In the data rows, 128 means zero.
Here are some points:
array([113,  80, 100, 112,  97, 111,  96, 148, 123, 112, 102, 136, 118, 135,
       131])
array([152, 154, 139, 121, 113, 106, 124, 126, 187, 156, 114, 125, 153,  86,
       104])
array([107, 139, 133, 143, 129, 157, 138, 130, 132, 156, 139,  95, 144,  83,
       102])
array([171, 121, 179, 139, 143, 189, 207, 151, 102, 151, 159, 124, 159, 149,
       131])
array([127, 139, 117, 144, 136, 119, 130, 126, 136, 133, 129, 131, 134, 119,
       118])
array([ 92, 142,  96, 126, 123, 110,  56, 155, 113,  96,  91, 163, 130, 133,
       183])
array([139, 139, 149, 144, 125, 146, 127, 122, 125, 129, 117, 107, 146, 103,
       122])
array([141, 126, 129, 129,  98, 115, 138, 122, 153, 114, 121, 135, 136, 123,
       114])
array([122,  97, 146, 150, 107, 140, 130, 139,  87, 184, 168, 121, 124, 118,
       124])
array([122, 113, 101, 111, 113, 102,  96, 142, 151, 132, 123, 139, 126, 102,
       134])
array([130, 120, 125, 129, 137, 107, 128, 128, 121, 122, 108, 128, 132, 136,
       124])
array([138, 144, 109, 112, 120, 131, 101, 110, 152, 132, 137, 124, 124, 129,
       115])
array([131, 138, 114,  90, 130, 105,  80, 151, 168, 133, 123, 139, 132, 123,
       146])
Then 17 other points, each followed by its number:
array([122, 140, 157, 116, 135, 132, 108, 140, 166, 135, 119, 100,  94, 133,
       108]) 0
array([166, 167, 136, 126, 140, 126, 130,  97, 158, 151, 145, 139, 112, 126,
        77]) 1
array([134, 133, 128, 135, 153, 126, 128, 122, 148, 148, 100, 108, 102, 129,
       129]) 2
array([153, 134, 161, 162, 155, 128, 147, 125, 131, 138, 139, 137, 108, 139,
       140]) 3
array([145,  61,  89,  84,  74, 101, 180,  66,  35,  77, 132, 171,  93, 177,
       126]) 4
array([143, 113,  68, 125, 113,  83,  88, 123, 180, 106, 134, 140, 116, 153,
       116]) 5
array([122, 126, 108, 135, 131, 118, 103, 141, 121, 128, 117, 133, 134, 133,
       135]) 6
array([115, 118,  84, 106, 127, 145,  91, 141, 134, 101, 133, 122, 157, 140,
       121]) 7
array([124, 181, 107, 124, 108, 142, 155,  88, 153, 101, 132, 128, 134, 121,
       116]) 8
array([120, 148, 137, 149, 133, 133, 141, 129, 121, 126, 131, 120, 129, 126,
       134]) 9
array([130, 188, 143, 233, 173, 195, 242,  70,  47, 122, 225,  91, 134, 127,
        57]) 10
array([139, 132, 140, 124, 115, 115, 143, 113, 142, 136, 130, 134, 123, 121,
       114]) 11
array([119,  71, 131,  81, 112, 154, 119,  88, 134, 110, 114,  87, 126, 188,
       153]) 12
array([124, 149, 173, 151, 137, 128, 162, 117, 119, 131, 146, 116, 147, 124,
       118]) 13
array([114, 120, 121, 158, 129, 123, 107, 124, 125,  95, 128, 115, 111, 121,
       115]) 14
array([144, 113, 127, 158, 124, 124, 128, 160, 110, 168, 127, 148, 149, 147,
       165]) 15
array([124, 118, 124, 131, 133, 134, 132, 130, 107, 112, 126, 113, 127, 145,
       138]) 16
Which three of these numbered points are nearest to each point below by angle, seen from the average point of the first points? Their numbers follow each, nearest first.
array([126, 152, 146, 135, 134, 126, 132, 120, 148, 151, 119, 119, 144, 131,
       174]) > 9 3 13
array([130, 121, 111, 110, 124, 102,  96, 141, 150, 131, 120, 132, 123, 120,
       131]) > 5 6 7
array([120, 104, 126, 108, 115, 126, 134, 127, 107, 112, 124, 125, 130, 132,
       119]) > 4 16 12
array([133, 123, 137, 145, 137, 132, 136, 134, 115, 130, 137, 129, 132, 133,
       132]) > 3 9 10
array([132, 142, 115, 148, 111, 144, 134, 127, 121,  48,  40, 116, 135,  87,
       116]) > 14 8 16
array([104,  81, 114, 104, 137, 160,  97, 117, 118,  91, 109, 111, 114, 181,
       113]) > 12 16 7
array([122, 128, 133, 138, 132, 127, 152, 121, 124, 126, 128, 122, 118, 130,
       106]) > 10 13 9
array([128, 141, 128, 106, 131, 116,  91, 160, 153, 146, 135, 117, 127, 118,
       113]) > 0 5 1
array([107, 124, 123, 111, 124, 129, 146, 137, 125, 116, 137, 113, 109, 109,
       132]) > 16 9 4
